Rotation paths and how fast each direction turns (degrees a step):
Each turn is a multiple of 5 degrees from 10 to 175, or 0.
Each row of a path follows its step; steps can be skipped.
Rotation 1:
step 0: [ -3.9  17.8   6.6  32.1  20.4 -10.0   5.5   9.4   7.9 -20.0  18.8   6.0
   2.5  -1.6 -10.3 -15.3  -2.8  -0.1 -14.8  14.9   0.8   6.4 -11.1   1.6
  -5.0  -2.4  17.2  12.2   2.7   1.7 -17.2]
step 1: [ 27.9  14.0  16.8  16.9  17.5 -13.3   1.6   5.3  -2.7   1.2  -6.6   2.1
  -4.9   6.5  -4.5   6.9   5.9 -10.0   2.3  20.9  -3.7   7.6 -13.2  -4.1
  -9.8  20.5  10.2  23.1   4.1   4.4  18.7]
step 2: [ 24.6   5.1  -1.5  19.6   4.3 -10.1  -0.3   9.8 -18.6 -19.9   7.0   7.4
   6.9  15.1  13.5  15.3   3.7 -12.0  15.5   7.4   6.0   8.2  -9.9  -9.3
  25.6  -2.5 -15.5   4.8   9.2  -7.9   9.6]
step 3: [ -0.2   0.7 -14.8  38.3   0.1  -0.3  -5.3   5.8   1.8 -21.3   6.5 -11.8
   7.2   2.7   0.0  20.5  -0.2  -1.0 -18.1 -11.9   3.3  11.6 -17.2 -10.0
  16.0   6.1  -5.6   5.9  -2.9  18.0  -7.6]
step 4: [-12.8   8.1   2.1  24.0   7.6  -5.6   5.6  14.5   2.4   5.8  15.8 -32.0
 -14.6  -4.9 -10.0  14.1  -2.3  -5.1  -5.2  15.0  19.0  13.2 -16.1  -9.0
 -11.3   2.5  -1.7  13.7  -5.9  -7.6   7.9]
step 5: [ 11.6  27.8  12.4  13.8   4.9  -6.9   1.4  -0.3   1.3  -6.2  17.7 -14.2
  -7.8  -2.4   8.5 -12.2   8.1  -0.4 -11.0  32.9  -6.9  -7.4  -9.9 -10.2
  13.4 -12.5 -13.6   8.8  -0.7  -6.6  13.6]
step 6: [  8.0  18.5   4.9  26.8   2.3  11.9   3.6   2.2  -0.1 -22.2  -2.2  25.9
  19.6  -3.0  -7.6  -3.1   7.8   6.7 -13.2  23.5   0.6  17.2 -10.5  -3.7
  -0.1   4.9 -13.7  10.9   4.2   0.8   6.3]
step 7: [ 11.9  -4.4   6.0  19.0   4.7  -0.5   4.4  11.4   1.0  -6.6  -2.7   5.5
  -4.8  24.2 -26.7  18.6 -17.5  -8.8 -11.2  14.6  11.2   2.9 -12.8  -1.5
  11.8  25.5 -11.3   7.8   0.5   0.7  13.4]
step 8: [ 14.3   6.8  -6.1  37.2   3.4  -6.0   6.8  13.6  -0.9  -7.7   9.5 -11.0
 -23.2   4.6  -1.3 -10.8 -12.8 -19.2   6.6   3.5  14.0   3.2   0.5 -10.8
  28.8   0.9  -0.2  -3.6   6.2  -7.7  -6.0]
step 10: [  6.3  -0.3   3.8  14.1   9.1 -11.9   5.5   8.7   0.0 -24.4   4.6  -5.0
   6.9  -2.1  -5.3  21.5  -6.2  -2.6   1.5  28.4  -3.0  -3.5 -20.4 -15.3
 -21.1  -6.8   3.6  19.1   2.0 -20.6   8.8]
Speeds:
[ -5.7  -2.2   6.2  -0.6   4.1   5.3  -0.4  -4.8  -0.3   2.8   1.8  -9.7
  -4.7   1.8   0.4 -10.7   3.6 -10.4  -0.6   3.4   0.6   2.8   0.3  -0.2
   0.1  -2.0   6.2   7.2   4.7   3.0  -5.7]  85
[ 5.2 -3.5  1.6 -0.9 -0.7  8.9 -2.6 -2.5 -4.8 -7.2 -2.8 -8.5 14.2  1.9
 -4.4 -4.7 -4.6  3.6  6.0 -1.8  0.2 -1.8 -1.9  0.2  1.6  0.2  1.0  2.3
  1.1 -0.5  7.9]  85
[-1.1 -3.6 -2.7  1.0  0.2  5.5  1.2  1.0  3.6  1.2 -6.8  7.4  6.5  3.9
  6.8  6.9  5.9 -7.4 -0.1  6.6 -5.3 -4.2  3.6  4.3  1.3 -0.5 -3.6  8.2
  7.7 -1.8  3.4]  80
[ -0.5  -4.9  -9.6   1.1  -8.1   1.7   1.4   3.6  -0.8  -1.8  -2.2 -11.5
  -4.9  -5.1   6.0   5.7  -1.5  -4.3   2.3  -7.9  -1.9   1.0  -3.9  -5.2
   1.8   3.7  -2.2  -1.0   7.2  -2.6  -3.4]  65
[-2.0 -1.8  3.1 -0.2  1.4 -7.3 -7.2  0.0 -3.5 -0.3  2.4 -6.3  5.1 -1.2
  5.6  9.3 13.2  0.5  3.4 -3.5  4.6  2.7 -2.3  2.1  0.7 -5.6  0.0  3.5
 -6.6  5.9  1.5]  40
Rotation 2:
step 0: [  5.9 -29.5  14.8  24.8  13.3  -5.9 -13.1  -7.3  -8.8   5.9  -6.8  16.5
  -2.9  -8.5   4.1  -6.8  -4.0  -2.9  -5.9  -4.8   7.4   4.4 -13.8  -9.9
   4.5 -26.7  17.2   5.6   8.3 -13.6 -10.4]
step 1: [ -7.3   0.4   1.2  -6.4   1.9  10.2  -4.0   2.1  14.8 -23.6   8.1  -9.3
 -11.8  16.8   3.0  -6.2 -19.3  -1.6  -9.0   5.8 -27.1   3.6  -6.0   3.2
  19.8   5.0 -19.1  17.2  -4.4  22.0   9.7]
step 2: [ 11.2  -4.7  -8.9   2.6   5.9  -4.7  -5.0   2.9  -3.3   4.9  -3.9  -6.5
 -12.0 -14.8  -0.8  32.3  -8.4 -11.9   8.4   0.4   1.2   2.0  23.5  -5.8
  13.6  17.5  29.1  -5.9  11.2 -18.4  -5.7]
step 3: [-23.7   4.0  15.2  -9.9  -0.3   2.4 -11.4   8.4   8.1   0.9  18.5  -5.8
  15.5 -15.2  19.8 -12.6  10.3 -11.1   2.4   5.3  18.6  -0.2 -21.7   1.5
  12.9 -14.4   2.1  24.2  -1.1   4.5  -2.5]
step 4: [  4.9  -0.6  -1.8  -8.9   0.4  12.0   1.4  15.8  -6.8   1.9  -6.6   2.7
   2.8  13.0  -7.6  -6.5 -19.0   3.4  18.2   6.5  -4.2 -29.6  32.6   0.1
  -7.5  23.0 -16.6  13.1   2.5  -1.8   0.9]
step 5: [ -9.2   6.3  12.0  15.2 -28.4 -24.4  -3.2   8.9   6.8  19.4  -0.8  -8.7
 -10.3 -26.9   6.6  12.2   2.7  12.2 -13.1 -15.8   3.3  -4.0  -5.8  -0.2
  -9.5  -4.6   1.7  -4.5   4.4 -15.9  -8.4]
step 6: [ 18.3   3.3  -0.9  -7.0 -22.9  12.9   8.1   1.2   3.6 -19.1   2.8  11.6
  22.5  25.2   9.5 -22.2  -6.8  -4.1   5.8  -8.0   2.2   9.6  -6.7 -10.0
   1.5 -12.5  -5.6  17.0  -9.5 -13.4  -0.4]
step 7: [  9.8 -30.0  10.0  24.8   3.8   8.6   5.4 -12.7   0.9   6.1   0.6  13.6
 -27.1  -2.0   1.2  19.9 -13.1   2.6   3.3  -5.4  -3.1  -4.9   4.7  12.5
 -20.6   9.3  -5.4   6.8   8.7   9.9  -0.9]
step 9: [ 18.3 -14.4 -11.2  -2.4   8.7  29.4  -9.1 -11.9 -13.9  -2.9  15.6  -8.7
  12.3  -0.8   4.5   7.3  -5.9 -10.7  12.5   2.5   5.9 -12.6   0.8   9.4
  -0.5   9.2  21.2   3.8 -21.2 -13.4   9.7]
step 10: [  1.6   5.4  -5.7   5.7  13.9  -8.5   1.9   6.5  16.4  11.5  10.8   2.3
 -14.1 -34.2   4.7  -5.0  12.0  -2.7  -0.7  13.5   8.7 -11.8   2.9   3.9
  -1.0  -8.2 -25.8  11.5  19.0  16.2  10.8]
Speeds:
[-7.6  1.0  2.3  1.3 -0.5 -1.8  8.5 -1.7  3.8 -3.6  9.6 -5.6  3.5 -3.8
  3.3  1.5  4.7  0.6 -4.4  3.4 -6.1  5.9  7.7  4.5  0.1 -6.9 -9.3  2.9
 -2.7 -0.5 -1.0]  160
[  5.4  -1.5   3.0   0.0   4.0  -9.5  -0.3 -11.5   3.8   8.4   1.1  -5.6
   0.0   5.5   4.0  -8.3  -5.0  -2.6   5.1   1.2   0.1   0.6   0.4   4.2
   1.3   6.7  -5.1   3.5  -2.9   1.6   2.2]  125
[ 7.4  4.0  6.2  6.8  5.8  0.5 -7.8  0.9  1.7 -2.2  6.4  8.5  7.4  6.0
 -1.7  3.0  2.9 -1.5 -3.2  7.9  1.6 -5.2 -0.5  2.4 -3.3 -2.2 -3.2  4.0
  3.6  4.3 -4.6]  115
[-4.7  1.7  3.0 -0.5 -0.3 -3.1 10.0  4.0  5.7  0.5  1.5  4.8  2.4  1.8
 -5.0 -2.3 -9.9 -7.1 -2.4  4.3  2.5 -5.9 -8.1  4.2  5.3 -4.6  3.6 -4.7
 -6.8 -2.1  0.3]  140
[  0.8   0.5   0.1   5.5  -4.7  -1.9   7.5   3.8   0.1   4.8  -1.2   5.0
   0.4   9.4  10.8   1.7   0.2   6.3   4.9  -3.9  -3.5   1.0  -2.1  -3.5
 -10.3  -3.3   1.1  -2.9  -6.1   3.6  -4.5]  45
Rotation 3:
step 0: [ -4.0 -33.9 -11.0  10.0  14.6  14.8  -4.0  17.6  -0.1 -14.2   3.9  -2.9
  26.0  11.3   5.5 -11.7  -2.2 -10.7  -2.4  20.9  15.8  10.7   3.4  23.2
   8.8  18.8   5.6   9.3  -4.3 -17.8   7.6]
step 1: [  5.1  -3.4  -7.2  27.3  -3.6  15.0   3.7   1.8 -21.0  17.9  33.5  -6.3
   1.3  -4.4  -3.7   1.9  -1.7  10.9  -4.7  21.0  -7.9  11.2  11.4   2.6
  25.5  18.7   0.1 -13.4 -15.7 -20.8  -0.7]
step 2: [  6.1 -13.5  12.4  15.0  -0.8   1.9   2.8  14.1 -17.9 -13.3   7.1   7.9
  15.5  -4.5  -7.0 -24.1  -5.6   5.4   7.9   4.6  16.6 -12.0  37.3   6.8
   3.9   9.4 -22.0   9.1 -18.8 -14.4  13.2]
step 3: [ 10.9   6.0  -9.1   2.3  -0.1  13.9   1.7  11.4 -16.9  18.2  10.9   8.6
  24.6  -1.6 -18.5 -29.2 -13.7  -1.8   2.2 -16.3  -3.5   6.1   3.0 -10.0
  23.0  15.3  -6.4 -25.2 -20.9   8.4  -2.9]
step 4: [ -5.9 -12.7   0.5  11.6  -6.3   6.9  -4.2  22.1   9.1  -9.9   8.3  15.9
  14.0   9.6 -10.5 -24.1 -24.5 -13.6   2.8   3.7  -4.9  -0.4   5.8  23.4
  14.7 -21.4 -17.2  11.2 -25.8   2.2 -15.4]
step 5: [-14.8  -1.2 -12.4  14.9   4.7   1.1 -15.8  -9.5 -13.9  -3.7  19.4  14.2
   1.6   5.1  -7.4 -31.9  -4.3 -11.3  -8.0 -11.9   1.4  22.3 -13.5  21.5
  26.4   3.9   5.4 -19.6  -0.8 -18.6  -1.0]
step 6: [-23.9 -21.2   7.8  17.0  -0.4 -10.8   7.9   5.2  14.2   4.2  21.1  12.0
 -14.3   2.8  -2.9 -16.1  11.3  -7.8  15.3   3.3  -6.3  -9.3  13.9  16.9
  26.9  18.0 -14.0   8.1 -12.0 -15.7 -16.6]
step 7: [ -4.3  -2.4 -14.1  14.4  -7.0 -18.9  -7.8  14.0 -17.2 -17.5  19.8   2.1
  15.1 -15.9 -18.2 -31.0  12.7  -4.6  15.0   4.2  11.7  -7.9  -5.6 -13.5
  17.4  20.4  12.1  -8.4   3.8 -10.8  -7.9]
step 8: [ 13.4 -12.5 -14.6  16.4  -0.3  -5.5   8.9  24.9  25.3  -0.7  10.1  12.3
  14.1  -4.8 -16.9   3.3   9.0  -7.1  11.3  -1.8  11.1   8.4  11.3  13.3
  24.7  24.0   6.3   5.8 -23.7  14.5  -2.6]
step 9: [  4.3   9.1 -11.0  17.7 -17.5  -6.1 -13.7   6.4  -2.3  -3.0  15.4  -2.8
   5.4 -19.7 -27.8  -3.0  -8.0 -10.2  -8.4  21.5  30.4   4.9   1.7   7.4
  23.5 -16.5   1.3 -18.1 -18.7  -7.2  -0.8]
Speeds:
[-2.7  2.3 -0.2 -0.5 -4.9 -6.1  1.5  7.1 -6.5 -9.0 -2.1 -3.1 -7.0 -4.1
 -4.6 -3.2 -8.1  4.6 -2.4  7.6 -3.4 -4.6  0.4 -0.5  2.3 -8.0  0.5  7.7
  2.2 -2.9  0.9]  145
[ -4.4   5.6  -6.1   2.3   4.0  -0.6   8.2   0.3   0.2  -3.9  -4.8  -2.3
   5.4   8.0  -2.5   6.3  -1.5  -2.6   5.2  -1.0   7.8  -5.5  -2.7   3.5
   0.6  -0.1 -11.6   1.2   2.8  -6.0   0.1]  175
[ 1.5 -1.7  0.3 -6.7  3.4  0.2  1.3  4.5  0.5 -0.6  2.3  7.0  4.6  6.0
 -2.7  1.1 -0.1  8.5  3.4 -6.3  4.8 -9.1 -2.7 -9.6  3.4 -3.7  9.2  2.6
 -5.9  0.0 -1.5]  80
[  1.5  -1.6   2.1  -6.9  -0.7  -7.5   4.2  -0.2  -2.8   2.0  -1.3  -2.6
  -2.9  -4.1   0.5  -8.8   1.5  -1.5   2.3  -3.9  -2.1 -11.4   5.3  -5.9
  -5.1   9.8  -7.1  -5.5   1.2  -0.8  -2.8]  85
[ -1.2  -1.5  -2.2  -0.9   5.7  -3.8  -3.6   3.7 -10.8   4.0 -10.3   5.0
   6.1  -0.2  -5.0  -0.8   6.4   1.7  -9.6  -0.3  -0.9  -0.9  -3.0   4.3
   3.4   2.4   2.8  -3.9   7.8   1.1   3.6]  155
[ 4.8 -4.7  8.1  2.7  8.3 -7.5 -1.2  2.8 10.5 -0.9 -7.1  5.8 -0.1  7.0
 -2.7  0.1 -1.5  2.0  0.7  4.7 -5.1  1.8  7.4  3.1 -2.4  2.7 -2.6  6.4
 -1.6 -0.6 -0.1]  175
[  3.9   2.4   7.2   8.2   3.3   3.9  -8.0   3.7  -0.3   0.8   6.9   2.4
   0.6  -1.1   0.9   4.9  -0.3  -4.1  -3.8   5.3  -1.9 -12.3  -6.7  -2.5
  -0.4  -0.9  -5.4  -1.1   3.8   2.9  -6.7]  135
Rotation 4:
step 0: [  9.6  -9.3  21.1  13.0  11.2  -6.6   9.0   4.8 -12.7 -13.5  12.7  -8.7
  -0.4  -7.8  -4.3  29.9   8.9  -2.4  12.9   0.7   6.3 -25.1  -9.8  -2.1
 -16.0  -3.9  14.3 -20.9  -6.4  17.4  -9.9]
step 2: [ -0.2   4.1  11.0  -5.7  17.9 -10.7   6.7  -5.2  17.9 -19.3  15.4   4.4
  11.8  -0.7 -20.8   3.7  -1.3  -2.7 -20.4   4.9   4.1  -2.7  -7.5  32.9
  -1.6 -10.8 -23.4   0.0 -17.4   1.0 -11.8]
step 3: [ 10.2  20.5   7.9   8.3  -5.3   8.3   1.5  21.6  22.3   3.9  10.0 -10.3
  10.5 -12.7   2.3  13.7  33.8  10.5  -2.1  -6.3  -9.8 -21.6  -8.2  -6.8
   2.5   8.5  -1.0  -9.8  17.2   4.2  -6.4]
step 4: [  6.0  14.9  24.1  18.2  -7.2 -20.5   4.0   2.6   1.7   4.3 -17.6  17.9
  -9.4  -2.0   1.6   4.3 -12.4   0.0 -10.3 -16.8   0.4  -1.3   7.6   2.1
  -6.6   2.0   1.6 -28.0 -27.7  19.6  -7.2]
step 5: [  9.7   8.9  26.6 -18.2  14.2  -1.4  24.7 -13.0  -4.7  -4.3  13.6   4.2
  -3.2 -22.9 -10.5  -0.5   6.7 -13.6  12.2  13.9  13.9 -15.1 -19.6   4.5
  -3.6  11.9  -9.6  -4.8  -0.3   7.8  15.6]
step 6: [  9.0  28.6 -11.0  -4.2  11.9  21.0   3.3  -2.7  24.2 -17.2 -14.2   2.4
  11.8 -11.2  -6.6 -13.5   2.9  -0.5  -6.3 -20.8  -5.0 -11.9   4.9  15.0
  21.1  -0.5  10.1 -10.4  -8.9  -2.1 -11.9]
step 7: [-11.8  14.6  16.4  27.7 -16.1  -1.3   8.3   7.7  12.2   9.5  14.2   4.1
   0.9   2.5 -19.2  -7.5   5.8  -5.4 -24.2   5.7  -1.3  -1.9 -12.2   8.7
  -5.8  -3.3 -26.8 -23.0  -0.1  -8.1   6.5]
step 8: [  2.1   1.3  20.7  -8.2 -12.2  13.0  17.4  25.2  -0.8  -1.0 -21.3   4.9
  22.1 -22.7   3.1  15.2  10.6   2.5   9.8   1.8   5.5  -2.1  -2.0   2.2
  -2.2  12.0  12.9 -18.2   0.5  22.9   8.3]
step 9: [  0.7  33.9   5.6   5.1  -1.4   0.8  10.7 -16.8 -13.8 -13.3  -5.6   2.9
  -9.1  -8.7 -10.5 -29.4   1.5 -19.6   8.1 -14.4   7.4  -2.3   5.4 -16.5
 -10.6  -6.0   1.5 -10.9 -21.2   7.2  -2.8]
step 10: [-14.2  -8.5  -0.2  -1.7  -0.3   9.4  15.0 -12.6  30.4 -12.4   3.0   4.1
  10.1  -7.8 -27.7 -12.8  -7.1  -5.1  -3.2  25.0  11.9 -10.9 -15.8  12.7
  10.6  17.1   4.3 -13.9  -2.0  -3.7   7.3]
Speeds:
[ -5.8   5.2  -0.6   2.3  -0.4  -6.2  -6.3   7.6   1.9  -1.0   3.8   5.5
   6.9  -6.1   6.0  -1.5   2.2   2.5  -2.5   1.0   6.1   3.1   8.2   0.4
 -11.0  -0.5   0.8   0.0   7.2   2.6   1.1]  80
[-1.8 -4.6 -0.8 -7.0  4.7 -0.7 -7.7 -4.0 -0.6 -4.2  0.1 -1.3 -2.5 -6.2
 -3.4 -4.5 -0.6 -5.0 -3.8 -2.7  7.9 -9.6  8.1  3.4  5.0  2.5 -2.1 -1.8
  0.8 -9.6  3.2]  85
[  3.7  -1.6  -6.7   8.7   0.0  -2.0  -5.3  -5.3   7.7  -0.6  -0.8   2.9
  -3.2   7.0  -1.8  -3.1  -2.2  -1.1   1.0  -1.4   0.6  -5.8  -1.1  -5.5
   0.3  -5.2   3.3 -10.8   8.1   5.4   5.1]  120
[ 5.1  3.1 -3.4 -9.5  5.5 -1.6  0.1 -3.7  3.6 -7.3 -3.9  0.1 -0.1  2.3
 -3.4 -9.6  3.8 -1.3  3.4  0.7  5.0  6.5 -1.8 -0.8 -1.5 -2.7 -6.3  8.0
  0.1 10.0  1.7]  95
[ -1.1  -2.4  -1.0   7.0   5.1  -7.4  -1.4  -3.0  -1.6  -8.2 -10.6   2.9
   9.3  -3.5   2.0   5.1  -1.3  -4.3   1.7  -2.9  -6.0   6.7   3.7   2.8
   7.8  -3.6  -1.3  -1.9  -2.5  -0.3  -1.7]  160
[ 0.4 -7.2 -4.2 -2.0  2.1  3.9 -0.4  6.6  4.5  0.3 -3.7 -0.5  2.2  2.7
 -0.2 -0.9 -9.3  3.8 -1.0 -2.1  5.6 -1.6  1.8 11.4 -1.0  2.4  7.7 -2.4
 -6.8  8.8 -6.1]  170
